The rows below fall into families. The same turns and mirrors carry the whole set onto itself and the rows of a family onto each other. For each named row, which other rows are in its family? Write them in the order they are listed.
These 32 rows form 4 families of 8 rows each.
k251: [  6  14 -12  16  20 -18  18  19  20  38 -28 -10  32   0   8  13  -4  27
  10   2   6 -20   1 -38   7 -11  35]
k56: [ 10 -10  10 -15   2  17  -1   1  13  19 -25  14  41 -10  22 -17  -5  -5
  29 -16   4   6  26 -19   4 -14  13]
k238: [ -9  13  23   4  -6  -8  -4   5 -15 -22 -29   5 -39 -12  20  -6 -12  -2
   0  -4  -7  -6   7  -9  17  -4   1]
k657: [-27   6  20  27   4 -37   7   0  -4 -16   4   9  19  -9  14  31 -37 -22
   1 -15 -19 -13   3  17   7  -2  31]
k679: [-10   8   5  -2   6 -35 -16  33  22  39  14  26  21 -15 -23  21  -9  19
  14 -23  -4 -25   6  -2   8   9   7]
k21: [-10   6   7   1  -5 -43  -9  32  22  39  11  26  13 -21 -13  25  -7  16
   9 -14  -1 -29  -3  10   4   5   4]
k891: [  4  -7  11 -12  10  20   4   2   8  18 -30  20  37 -22  22 -19 -12  -6
  25 -11  11   1  29 -15   4 -28  14]
k221: [-15   3  13   4   6 -38  -9  26  28  36  12  33  15 -26 -26  21  -8  15
   9 -12  -1 -26   3   2   9   7  15]
k274: [-18  30  11  -7  -6  -7 -29   3   9  21  -5  39  25 -13  -1  10  -3 -13
  15  -8  -8  31  -3 -22   6   5  -8]
k988: [-10  17  29   3   1 -10   0  -8 -17 -26 -29  -5 -32 -17  20   1 -12  12
   6   0 -11  -1  13  -3  15  -3   7]
k805: [-30   8  10  13   6   1  33  22 -17  17  -8   0  -2 -13  23 -29 -32  38
   1 -16  26  16  26  -5  -1   0   6]
k671: [-30   6  24  22   3 -36   9  -4  -5 -14  13   4  24  -3  14  33 -33 -16
  -5  -1 -22  -9  -4  14   2  -9  20]
k648: [-23   3  23  27  -1 -31   9  -1   0 -21   9  -5  20  -3  15  30 -36 -10
   5  -4 -27   1  -3  18   9  -2  18]
k652: [-27   9  21  10   8   2  39  19 -12  15  -4   5   1 -20  18 -32 -35  43
  -1  -6  16  20  26  -9   5   1   8]
k959: [-27  17  11  18  10   4  32  14 -15  16  -5  -9  -2 -14  22 -23 -31  48
   0 -12  10  13  30   9  -1   1   8]
k395: [-14  18  -1  16  22 -13  27  16   9  17 -21  -3  21 -15  -5   7 -71  14
   8   6   9  -7 -17   6 -16  26  19]
k874: [-26  34  13  -1  -4  -5 -28   3   6  20  -1  32  18 -16  -4  -1   4 -25
  12  -3  -5  29  -5 -16   4  -1   0]
k754: [  8 -12   4 -10  -4  15   5  -2  13  18 -32  14  35 -15  26 -20 -15   1
  27 -14  11   9  20 -13  -7 -30   9]
k562: [-15  19   4  17  22  -6  24   7   4  20 -16  -7  24 -19 -11   8 -64  18
  -3  16   4 -13 -13  11 -20  24  22]
k75: [  3  19  -9  19  32 -14  20  21  17  35 -22   3  31  -3   4   4  -2  25
   8 -11  12 -20   0 -37   9  -9  42]
k436: [-14  23   3  12  23 -10  26   4  -1  15 -11  -8  21 -19  -5  16 -71  23
   4  10   4  -2 -14  14  -6  24  16]
k90: [  4  -5   2 -17  -3  21   6  -9   8  20 -24  16  43 -17  23 -16 -17   4
  19 -11   9   2  22 -18   1 -33   8]
k504: [-16  21   3  16  21 -10  32  12   7  14 -18 -10  29 -17  -7   2 -61   6
   7  13   8  -8 -11   7  -9  33  24]
k121: [-21  31   9   0 -15  -7 -26   2   1  21  -7  31  15 -13   0   6   2 -18
  17  -8   0  30 -14 -12  -1  -3 -14]
k139: [-13  17  31   8   4  -6  -7   2 -19 -18 -25   6 -38  -9   8  -7 -18   4
   2 -10 -16  -3   9 -12  20 -12   5]
k55: [-21  38  10  -2 -11   1 -28   0  -1  21  -4  33  16 -18  -3   1   6 -12
  14  -9 -12  23  -8 -11 -10  -2  -8]
k522: [ 11  20 -17  13  21 -24  18  23  20  36 -24  -4  27  -1  17   4  -3  28
   7  -7   9 -19  -6 -31  -1 -10  40]
k210: [-13  14  35   6   1  -2   2  -3 -16 -19 -30   1 -34 -13  12   2  -9   2
   3   2 -15  -7  14 -10  10 -12  -4]
k381: [ 12  19 -19   9  27 -19  10  21  13  34 -24   7  30  -4  12  10   1  27
  10 -12  10 -16   9 -38   7   0  42]
k435: [-13   4  18   2   0 -47 -10  26  18  41   9  23  15 -26 -16  29   1  18
  14 -13  -4 -25   3   4  -3   7  13]
k869: [-23   4  23  23  -3 -39   9   5   6 -16  10   7  18  -3  21  27 -37 -20
  -1 -14 -20  -8 -11  13   4  -1  25]
k559: [-28  13  23  16   7   6  37  10 -13  19  -6  -5   2 -18  19 -23 -26  45
  -6 -10  20  14  29  -5  -8  -3  11]

Same family as k559: k891, k221, k671, k874, k562, k75, k210
Same family as k56: k679, k274, k988, k648, k959, k436, k381
Same family as k504: k251, k657, k652, k90, k139, k55, k435
Same family as k522: k238, k21, k805, k395, k754, k121, k869

